In the data rows, 50 means zero.
Some points:
78,64,99,47,35,15,52,39,99,66,99,8,47,59,83,54,56,56,22,9,43,53,63,34,63,52,47,47,14,8,89,67,64,45,46,59,41,34,67,25,65,47,39,11,64,39,56,88,42,22,56,83,35,35,16,75,44,77,99,78,80,38,37,1
49,28,43,56,90,34,62,70,14,14,49,46,57,40,9,60,78,71,16,57,46,26,31,42,29,22,47,44,19,91,58,59,80,49,55,71,82,29,38,56,73,40,60,44,27,33,46,0,43,56,45,48,34,37,32,29,70,59,40,86,48,67,74,68
50,60,50,58,30,53,70,51,57,54,35,43,58,38,48,46,50,37,65,52,57,54,36,49,41,57,39,52,66,48,53,38,58,45,50,71,46,54,51,58,46,43,51,54,55,54,51,54,45,61,50,45,74,49,70,44,44,39,52,37,48,58,43,56
73,51,61,56,41,43,59,39,41,51,51,61,57,64,58,44,43,24,38,58,46,53,46,61,51,47,41,59,55,38,56,49,47,34,51,87,38,44,42,34,46,50,51,38,48,56,70,57,62,60,59,48,47,59,46,56,50,48,48,44,36,55,51,49
56,49,48,53,53,50,52,43,44,45,46,58,54,52,50,60,40,45,54,52,52,57,49,52,42,55,60,55,52,48,41,51,42,46,55,50,47,48,42,55,38,47,51,57,59,54,49,50,58,57,55,46,48,58,51,51,40,45,44,51,41,49,49,52
46,59,28,54,36,27,94,50,52,68,52,73,67,84,33,38,86,53,54,50,18,1,18,1,46,47,44,30,78,89,75,0,48,92,41,45,35,94,48,61,60,26,99,61,32,26,74,44,44,25,15,0,55,0,42,2,98,51,53,45,33,39,0,63
34,75,44,22,70,38,43,66,51,54,54,48,45,55,78,41,31,73,53,57,15,46,63,37,35,56,40,0,30,38,54,61,92,76,51,43,30,53,40,60,49,48,70,51,79,31,48,82,0,36,41,66,38,57,60,51,36,57,61,67,99,47,54,61
47,34,51,58,37,57,62,59,60,32,50,52,52,56,57,60,50,37,51,61,56,53,44,66,56,56,57,46,59,54,41,50,39,50,48,44,57,44,38,41,43,44,44,43,53,54,56,53,56,56,40,54,46,59,60,51,68,41,43,47,56,55,50,53
43,49,34,58,60,64,44,51,69,43,55,54,50,47,68,59,69,55,52,42,54,46,37,54,24,52,49,47,49,50,36,55,26,52,53,52,64,53,57,29,20,39,33,61,8,52,46,51,45,70,46,50,60,66,54,62,30,33,42,44,51,68,63,64
59,57,31,69,44,57,38,51,62,66,66,64,39,53,39,48,37,42,67,40,58,46,36,55,60,45,53,53,57,50,29,46,56,53,57,51,38,37,32,91,54,43,58,37,48,63,60,47,54,46,39,34,66,51,44,41,52,42,43,37,46,59,50,50
72,68,34,45,58,59,35,32,49,61,39,40,55,42,47,77,35,43,51,74,66,62,48,53,27,61,75,59,40,53,70,73,46,38,57,57,66,51,58,53,93,48,51,68,46,26,48,55,62,73,37,48,34,38,63,49,48,61,38,42,44,70,52,46
43,39,56,38,50,48,52,45,41,63,66,50,28,55,64,42,53,57,47,57,34,64,63,56,66,43,48,51,55,46,41,51,52,61,58,43,35,46,43,35,42,43,52,53,30,52,38,58,53,53,34,53,53,57,85,54,65,51,55,49,47,72,53,49
13,59,41,52,51,75,54,31,42,46,52,22,63,44,54,58,45,32,49,42,67,37,56,31,49,56,40,51,75,53,65,41,50,52,47,53,34,55,78,56,54,50,41,56,65,59,64,49,55,52,55,72,40,43,55,48,45,50,50,40,32,36,46,53
61,52,51,54,53,55,47,46,50,50,50,58,49,52,54,52,38,53,57,48,52,56,42,58,44,52,56,55,53,48,44,51,41,40,47,41,46,46,49,54,54,44,43,54,52,54,47,46,57,56,53,52,52,58,56,48,40,29,39,54,39,46,53,58
59,54,50,59,57,54,54,50,43,39,48,57,51,49,49,41,40,45,49,60,46,52,48,48,47,47,59,54,55,59,38,50,40,51,56,50,65,49,37,45,49,50,62,60,58,50,37,53,54,54,52,53,42,50,41,48,42,53,45,52,43,52,62,54
49,45,46,56,38,47,58,51,45,47,41,56,62,39,61,46,30,40,71,64,50,54,41,56,55,50,44,51,55,51,42,49,45,42,68,37,46,48,47,42,41,47,60,52,33,46,43,45,56,56,50,58,47,54,48,49,50,62,32,58,43,55,65,48
57,44,50,46,51,53,49,53,48,47,53,48,42,49,50,53,53,40,54,59,52,55,53,54,52,49,64,47,50,53,43,50,40,41,44,45,62,42,41,45,31,48,48,44,51,55,55,54,60,58,50,44,64,48,45,49,53,32,50,39,47,57,59,56
55,33,42,61,54,50,14,22,45,58,24,66,59,39,46,53,48,33,65,47,65,68,56,69,42,75,67,42,48,49,50,48,47,50,36,32,55,47,48,46,48,40,67,56,63,48,43,49,50,45,64,42,55,62,43,47,44,75,36,58,48,35,56,57
49,28,57,64,43,49,37,61,41,55,53,51,53,40,33,53,45,47,45,57,52,55,55,48,58,41,52,51,48,43,43,46,42,29,42,26,55,45,56,46,44,37,52,50,45,58,47,57,41,55,52,43,45,55,31,44,43,39,37,36,52,51,44,57
46,29,53,74,68,47,39,64,56,61,49,32,54,36,46,50,32,69,53,30,55,52,59,58,66,44,50,68,53,56,45,28,48,41,34,48,60,52,67,76,36,44,44,40,60,57,55,46,47,56,44,44,70,51,26,49,39,50,47,21,64,43,79,58
15,52,49,35,25,61,48,89,51,60,27,33,45,25,58,45,71,57,33,40,48,29,77,52,47,56,51,53,50,49,55,58,66,47,52,59,57,49,21,53,57,86,45,51,60,52,59,31,35,29,80,58,18,75,67,64,50,41,65,51,50,14,64,47
48,54,81,12,65,66,23,64,52,75,67,68,0,34,43,13,69,79,64,83,31,60,71,51,74,21,29,40,48,62,61,74,56,65,99,33,48,57,55,49,44,93,49,49,63,60,0,50,40,24,46,63,55,47,56,62,48,51,71,55,63,76,49,45
29,83,64,51,50,54,46,31,70,11,50,55,64,58,34,63,44,58,29,53,76,55,62,36,45,88,33,34,47,49,37,54,33,38,0,21,62,60,81,50,51,54,24,50,44,78,65,49,82,54,77,38,38,25,37,72,28,54,48,64,68,45,31,12
51,43,41,54,49,58,53,45,36,42,41,53,53,49,51,55,47,46,52,51,52,58,48,53,40,55,73,46,60,42,38,54,35,41,54,48,50,46,41,56,48,39,43,40,63,51,51,51,56,55,51,53,55,62,49,50,50,52,49,54,36,50,37,51
51,47,45,32,65,60,54,62,45,49,32,36,48,39,50,58,62,46,33,47,57,49,47,64,56,52,75,59,38,47,63,56,55,52,61,71,61,34,42,66,77,51,43,63,53,48,42,60,50,47,78,51,54,46,59,58,53,75,53,65,44,38,43,50
63,37,51,37,29,19,61,43,24,39,53,63,59,90,43,9,49,65,60,21,49,59,61,65,84,19,11,93,47,37,39,45,54,78,40,65,27,31,73,20,36,81,28,16,42,20,50,41,56,49,31,58,40,52,63,54,50,65,59,44,46,49,48,41
54,56,50,50,48,57,50,41,60,54,46,54,40,63,45,70,52,44,66,39,53,52,41,47,53,52,45,69,50,39,43,43,46,41,47,46,41,99,59,49,52,67,42,90,51,74,53,34,50,45,52,47,84,55,50,43,70,19,48,35,45,27,39,51
These points spread out most along one direction. Take the direction at right angles to it along which they spread out most. Go by this last direction. How far along it is each point below, from 0 to 99? The average is 50, and the first point in the table lies past the average. One standard deviation of the points above along it is 16.
63,37,51,37,29,19,61,43,24,39,53,63,59,90,43,9,49,65,60,21,49,59,61,65,84,19,11,93,47,37,39,45,54,78,40,65,27,31,73,20,36,81,28,16,42,20,50,41,56,49,31,58,40,52,63,54,50,65,59,44,46,49,48,41 66
43,39,56,38,50,48,52,45,41,63,66,50,28,55,64,42,53,57,47,57,34,64,63,56,66,43,48,51,55,46,41,51,52,61,58,43,35,46,43,35,42,43,52,53,30,52,38,58,53,53,34,53,53,57,85,54,65,51,55,49,47,72,53,49 56
46,29,53,74,68,47,39,64,56,61,49,32,54,36,46,50,32,69,53,30,55,52,59,58,66,44,50,68,53,56,45,28,48,41,34,48,60,52,67,76,36,44,44,40,60,57,55,46,47,56,44,44,70,51,26,49,39,50,47,21,64,43,79,58 40
61,52,51,54,53,55,47,46,50,50,50,58,49,52,54,52,38,53,57,48,52,56,42,58,44,52,56,55,53,48,44,51,41,40,47,41,46,46,49,54,54,44,43,54,52,54,47,46,57,56,53,52,52,58,56,48,40,29,39,54,39,46,53,58 39
13,59,41,52,51,75,54,31,42,46,52,22,63,44,54,58,45,32,49,42,67,37,56,31,49,56,40,51,75,53,65,41,50,52,47,53,34,55,78,56,54,50,41,56,65,59,64,49,55,52,55,72,40,43,55,48,45,50,50,40,32,36,46,53 46
78,64,99,47,35,15,52,39,99,66,99,8,47,59,83,54,56,56,22,9,43,53,63,34,63,52,47,47,14,8,89,67,64,45,46,59,41,34,67,25,65,47,39,11,64,39,56,88,42,22,56,83,35,35,16,75,44,77,99,78,80,38,37,1 76
47,34,51,58,37,57,62,59,60,32,50,52,52,56,57,60,50,37,51,61,56,53,44,66,56,56,57,46,59,54,41,50,39,50,48,44,57,44,38,41,43,44,44,43,53,54,56,53,56,56,40,54,46,59,60,51,68,41,43,47,56,55,50,53 42
54,56,50,50,48,57,50,41,60,54,46,54,40,63,45,70,52,44,66,39,53,52,41,47,53,52,45,69,50,39,43,43,46,41,47,46,41,99,59,49,52,67,42,90,51,74,53,34,50,45,52,47,84,55,50,43,70,19,48,35,45,27,39,51 44
49,45,46,56,38,47,58,51,45,47,41,56,62,39,61,46,30,40,71,64,50,54,41,56,55,50,44,51,55,51,42,49,45,42,68,37,46,48,47,42,41,47,60,52,33,46,43,45,56,56,50,58,47,54,48,49,50,62,32,58,43,55,65,48 43
